One turn sends every row of this set to another row. A few are shown first. Where does it send the rows asked after them?
K: [-1.03  0.26 -0.03  1.56 -3.92 -2.67  1.64  0.37 -1.06  3.71 -0.59 -1.45
  0.46  0.58  0.08  0.49  0.87  0.28 -4.25  0.62 -0.66 -1.93]
U: [-1.16  0.36 -1.80  0.94  0.20 -0.95  1.66 -1.74  0.71  0.93  1.43 -0.87
 -0.63  1.17 -1.70  0.21 -0.50 -2.30 -0.91 -0.82  1.15 -1.88]
H: [-0.31  0.44 -1.02  0.79 -1.95 -1.37 -1.87 -2.66 -1.87  3.32 -0.57 -3.88
 -1.55 -1.28 -1.69  0.33 -2.46 -1.29 -1.90 -0.93 -1.42 -1.61]
C: [ 1.35  0.43 -1.80  0.39 -2.62  0.12  2.78 -2.82 -2.69  5.38 -0.46 -2.26
  0.50 -0.53 -1.25 -1.58 -1.49 -2.94  0.47  1.56 -0.46 -2.97]
A: [-1.05  0.21 -3.66  0.86 -0.62 -2.33  0.07 -2.23  1.11  2.12 -0.47 -2.03
  1.64 -1.29 -2.03 -2.20  0.79 -0.56 -1.80  0.29 -0.74 -1.95]
Q: [-0.37 -1.06 -0.37  2.58 -1.39 -2.29  2.01 -1.04  1.08  2.30  0.11 -2.08
 -0.13 -0.62 -2.19 -0.04  0.89 -0.03  0.90  1.48 -0.42 -3.80]
S: [-1.09  2.56  1.11  2.80 -1.06  1.34  1.27 -2.35 -1.06  2.23  0.43 -0.78
 -1.38 -0.25 -3.30  1.56 -1.84 -2.22 -0.95  1.25 -0.26 -1.41]
L: [ 0.19  0.35 -2.89 -0.44 -2.04 -0.40  2.47  1.35 -2.46  1.97 -1.24 -1.91
 -1.06 -1.45 -1.19  0.29 -1.26 -2.47 -0.62  2.10  1.28 -1.88]
M: [ 0.62  2.66 -0.20  1.65 -2.56  0.04  1.51 -0.73 -0.07  3.38 -1.17 -1.24
 -0.04 -3.45 -2.61 -0.50  1.21 -0.01 -0.64  3.88 -0.57 -2.50]
J: [ 1.88  1.40  0.29  0.36 -2.51 -2.33  1.98 -3.68 -1.98  5.08  0.20 -0.78
 -0.18 -0.22 -2.38 -0.27 -1.48 -1.44 -1.86 -1.98 -0.51 -2.10]
F: [ 1.60  1.06 -2.29  0.32 -2.81 -2.19  2.51 -2.23 -3.12  4.32  0.15  0.17
  2.31  0.96 -1.32  0.11  0.72 -1.22 -2.12  1.73 -0.91 -0.99]
B: [-1.84  3.98 -1.12  0.72 -1.75 -0.63  0.56 -2.10  0.78  3.70 -0.57 -0.72
  0.74 -0.31 -2.03 -1.82 -0.36 -1.33 -4.19  1.65 -0.47  0.32]
G: [-0.27  1.52  0.26  1.52 -3.66 -0.92  2.32 -0.21  0.48  3.57  0.74 -1.99
 -0.39  0.40 -1.27 -1.41 -0.41  0.49 -4.83  0.72 -2.27  0.13]
P: [ 0.57  1.38 -0.27  1.32 -2.37  1.11 -0.40 -1.74 -1.05  1.65  0.47 -3.22
 -0.24 -0.94 -2.76  0.26 -4.04 -1.22 -1.40  0.40 -2.55 -1.13]
N: [ 1.33  1.62 -2.03 -0.95 -3.30  1.03  3.59  0.64 -0.60  1.04 -0.94 -1.45
 -0.76 -1.98 -1.91  0.40 -0.42 -0.68 -1.52  2.76 -1.10 -1.51]

H turns into L
G turns into P
B turns into S
Now find these:
A turns into U
J turns into C

